In the rows, 128 means zero.
Rotation paths and how fast each direction turns (degrees a step)
Each turn is a multiple of 5 degrees from 10 to 175, or 0.
Each row of a path follows its step; steps can be skipped.
path 1
step 0: [126 128 128 140 125 128 127 129 127 126 128 113 130 124 126 119 123 136
 124 139 119 131 126 129 131 118 126 130 124 129]
step 1: [133 130 130 121 133 123 145 131 123 131 123 128 126 134 128 136 118 132
 123 119 132 126 122 128 128 122 137 128 128 130]
step 2: [126 138 126 133 127 122 125 125 137 131 135 128 139 135 115 121 127 122
 138 125 125 124 134 129 126 127 131 133 131 126]
step 3: [120 130 127 128 133 129 137 134 115 132 131 122 127 116 128 125 125 132
 126 144 127 125 127 128 131 125 129 135 124 127]
step 4: [127 126 128 122 133 130 138 126 128 125 117 129 127 142 118 127 122 134
 135 121 137 129 124 130 123 124 123 125 125 127]
step 5: [125 129 130 142 135 116 122 128 126 136 131 126 138 130 121 129 132 124
 126 126 124 124 130 137 127 134 127 137 126 129]
step 6: [126 127 123 121 133 128 132 128 117 123 125 123 123 119 128 124 118 122
 128 137 141 121 132 128 127 132 132 132 133 120]
step 7: [122 133 135 135 125 136 126 131 133 125 116 130 126 141 121 128 123 134
 134 133 131 134 124 138 125 129 124 130 128 131]
step 8: [134 121 135 144 131 118 132 128 121 129 128 127 130 121 125 131 126 133
 117 123 128 123 137 131 131 127 126 131 128 125]
step 9: [129 131 119 123 127 124 127 129 132 125 123 123 127 133 135 121 109 120
 127 129 133 126 127 132 121 129 136 129 135 122]
step 10: [125 137 142 138 124 139 134 132 130 133 132 134 129 128 121 129 126 129
 130 134 128 132 126 135 131 128 132 132 136 133]
step 11: [130 126 130 132 129 124 133 128 125 125 127 126 128 124 129 120 118 136
 125 123 124 125 139 125 132 115 124 127 119 117]
Directions:
[125 128 126 129 128 126 130 127 127 128 128 123 129 128 135 128 128 127
 128 130 130 127 129 127 132 127 127 126 127 126]
130
[129 131 134 128 130 130 128 127 127 127 126 128 127 131 128 130 129 127
 128 125 129 129 127 128 133 127 129 127 124 128]
115
[130 128 128 128 129 125 126 131 126 126 129 127 128 122 127 125 126 129
 125 128 128 130 128 126 130 130 128 128 124 128]
135
[131 130 124 129 124 130 127 126 123 126 129 131 131 128 130 129 129 128
 129 126 128 130 125 128 128 127 126 130 127 127]
0
path 2
step 0: [115 127 130 134 131 123 126 127 126 131 130 137 118 130 123 133 127 121
 135 129 135 132 132 129 137 134 118 129 128 126]
step 1: [129 126 131 128 127 134 124 127 117 121 122 122 125 123 123 129 134 123
 137 131 120 128 126 130 138 134 126 123 131 139]
step 2: [118 130 129 114 129 132 120 132 134 125 125 123 124 127 128 136 123 132
 130 128 129 128 128 130 124 124 138 121 133 136]
step 3: [131 135 138 128 134 134 129 116 129 135 131 128 122 136 128 130 124 127
 133 122 134 127 132 126 128 128 137 118 131 123]
step 4: [135 129 129 129 121 127 125 113 131 125 126 125 129 123 127 123 129 124
 127 134 126 127 130 132 134 132 142 131 117 126]
step 5: [116 135 127 126 127 119 126 132 133 127 121 135 127 127 121 126 122 123
 128 127 128 139 125 119 131 128 134 134 120 125]
step 6: [126 129 131 131 138 122 129 123 110 130 128 130 118 128 124 127 132 130
 124 124 126 135 123 121 130 133 126 127 125 134]
step 7: [119 122 122 129 132 130 124 121 132 126 128 121 125 119 124 135 135 130
 125 132 133 120 121 126 129 131 127 123 123 140]
step 8: [122 135 129 121 133 135 131 129 131 132 127 128 132 128 120 135 114 123
 130 127 130 118 123 125 133 134 124 119 130 126]
step 9: [131 128 130 123 133 124 120 118 115 132 127 130 130 125 128 127 120 128
 132 132 127 124 137 141 134 126 131 121 127 125]
step 10: [123 132 128 131 128 134 118 126 131 122 117 133 131 122 126 121 133 126
 134 128 136 127 133 128 134 116 136 128 125 128]
step 11: [132 139 125 122 135 138 130 131 124 124 123 130 123 131 128 127 126 126
 121 116 127 136 124 125 133 130 137 133 122 129]
Directions:
[126 128 129 127 130 129 130 125 127 126 124 123 127 125 130 128 125 127
 129 130 132 132 128 127 130 129 128 128 129 127]
0
path 3
step 0: [127 118 124 118 129 122 124 130 127 130 128 125 133 129 129 126 124 134
 141 118 125 134 124 122 123 138 127 128 133 126]
step 1: [120 131 135 131 131 138 127 126 120 135 126 125 121 134 125 131 127 125
 134 124 125 131 125 126 118 126 133 125 141 125]
step 2: [129 123 131 125 130 127 124 124 119 137 125 126 127 134 132 127 120 137
 123 132 135 136 137 132 129 131 118 120 131 125]
step 3: [134 131 129 124 132 122 128 122 119 133 126 128 130 130 118 122 120 111
 126 127 132 121 131 123 130 128 129 123 131 128]
step 4: [126 125 124 131 126 124 122 131 129 131 120 124 137 125 128 116 135 128
 129 124 130 134 126 121 136 128 128 115 133 123]
step 5: [125 126 122 118 126 133 131 125 127 128 132 121 122 125 122 127 128 127
 123 133 122 129 117 118 124 124 123 121 138 127]
step 6: [126 122 135 132 130 130 128 127 136 125 132 128 129 129 127 123 121 135
 123 128 139 128 129 126 129 123 121 132 145 123]
step 7: [129 126 133 128 131 126 129 125 132 125 122 121 115 123 132 129 120 114
 126 128 132 128 130 123 127 139 117 127 128 124]
step 8: [128 130 125 134 124 129 127 131 127 123 133 129 129 124 119 119 126 128
 130 125 132 131 134 129 131 148 131 122 136 130]
step 9: [124 134 127 125 128 124 122 118 129 123 135 126 123 133 133 120 127 125
 135 126 117 132 120 132 130 131 124 118 132 124]
step 10: [122 117 124 129 125 130 134 124 126 138 134 119 130 132 123 121 125 129
 131 126 124 129 127 134 131 132 127 137 134 119]
step 11: [120 125 124 133 141 127 121 130 124 126 123 119 118 132 127 120 117 125
 124 125 128 128 130 132 124 122 128 128 129 128]
Directions:
[128 127 130 126 128 129 132 130 127 128 128 125 128 131 130 124 126 126
 127 125 127 131 128 128 130 129 127 127 132 132]
0
[126 126 129 128 130 126 130 126 129 131 129 127 127 128 129 128 128 127
 124 128 132 125 132 132 126 127 126 129 128 130]
85
[128 127 128 126 129 128 126 128 124 130 127 126 130 132 128 129 130 128
 128 129 129 127 132 123 129 124 130 127 128 128]
35
